Look-ups in named tables: a row name and a column name give one cell, copied from the table.

linim
            biz    vaku    lubi     tud    sote     bek    gef  darusi
kalab     16331    5130    7394    4792  -17440  -20524   1815  -14250
riz       -1247   -2616   -1531   -3175     461   -5827  -3801    -726
res      -26313  -15625  -13188  -14983   35382   43451  -7970  -41971
muze      12847   -2582   -6851   -2481   -6317   29403   -612  -11856
rakidin  -95249   10833   16688    6861  -19255   92296  -1132    2195
rukubat  -31115   15532   14068   17690  -46636   11900   8599  -10491
nufoz     36011    -718     420   -2182  -10378  -24884  -3394   -9610
tamo       7227  -10701  -10117  -10668   23814  -10061  -5797    1836
mor       11212    9339   11027    7340  -16564  -59214   -240  -22475

What is the bek of kalab in linim? -20524
What is the sote of rakidin in linim? -19255
What is the darusi of riz in linim? -726
What is the tud of tamo in linim? -10668
What is the bek of tamo in linim? -10061
What is the lubi of kalab in linim? 7394
What is the biz of kalab in linim? 16331
What is the tud of res in linim? -14983
What is the lubi of muze in linim? -6851
What is the lubi of riz in linim? -1531
What is the tud of riz in linim? -3175
What is the bek of rakidin in linim? 92296
What is the tud of muze in linim? -2481
Row with the largest sote: res

dugi =
,sibet,zadufe,nidotam,kof,dez,rik,dagibo,nef,lum
pog,-0.436,-0.359,-0.550,-0.106,-0.334,-0.667,0.512,-0.432,-0.014
kaneve,-0.761,-0.284,-0.699,-0.123,-0.318,-0.016,-0.137,-0.701,0.018
galaf,-0.553,-0.101,-0.731,-0.356,-0.449,-0.515,-0.224,0.172,-0.266

dez of kaneve is -0.318
dagibo of pog is 0.512
lum of galaf is -0.266
zadufe of galaf is -0.101
nef of pog is -0.432
zadufe of pog is -0.359
lum of kaneve is 0.018
rik of galaf is -0.515
lum of pog is -0.014
kof of galaf is -0.356
dez of galaf is -0.449
rik of pog is -0.667
nidotam of galaf is -0.731
sibet of galaf is -0.553
nidotam of pog is -0.550
kof of kaneve is -0.123

berok:
columns: zilem, sopim, zikasot, gigafe
tas: [5.135, 6.097, 4.794, 4.576]
dok: [9.021, 9.433, 2.908, 7.539]
temidu: [1.293, 5.344, 2.032, 7.367]

dok, zikasot -> 2.908
tas, zikasot -> 4.794
dok, gigafe -> 7.539
temidu, zikasot -> 2.032
temidu, sopim -> 5.344
tas, gigafe -> 4.576
tas, sopim -> 6.097
temidu, gigafe -> 7.367
dok, zilem -> 9.021
dok, sopim -> 9.433

bisome =
columns: lub, bug, ripav, pudega, laravu, vut, poko, mazeka, milofom
gufibom: [7.106, -1.697, 33.876, 41.997, -28.879, 1.658, -12.989, 13.352, 4.508]
balofu: [13.274, -1.873, 60.530, 67.475, -45.759, 3.412, 13.568, -73.653, 8.959]
vufiv: [16.409, -2.098, 74.374, 89.594, -60.568, 3.689, -5.583, -18.449, 10.292]
vati: [7.867, -1.652, 37.904, 44.773, -27.483, 2.893, 9.372, -51.465, 5.313]
gif: [-12.671, -2.274, -51.756, -59.765, 34.119, -1.816, -26.421, 69.104, -9.252]

What is the ripav of gif in bisome?
-51.756
What is the lub of gufibom in bisome?
7.106
What is the bug of balofu in bisome?
-1.873
What is the lub of vufiv in bisome?
16.409
What is the poko of gufibom in bisome?
-12.989
What is the laravu of vati in bisome?
-27.483
What is the mazeka of gufibom in bisome?
13.352
What is the laravu of gif in bisome?
34.119
What is the milofom of balofu in bisome?
8.959
What is the pudega of balofu in bisome?
67.475
What is the pudega of gif in bisome?
-59.765

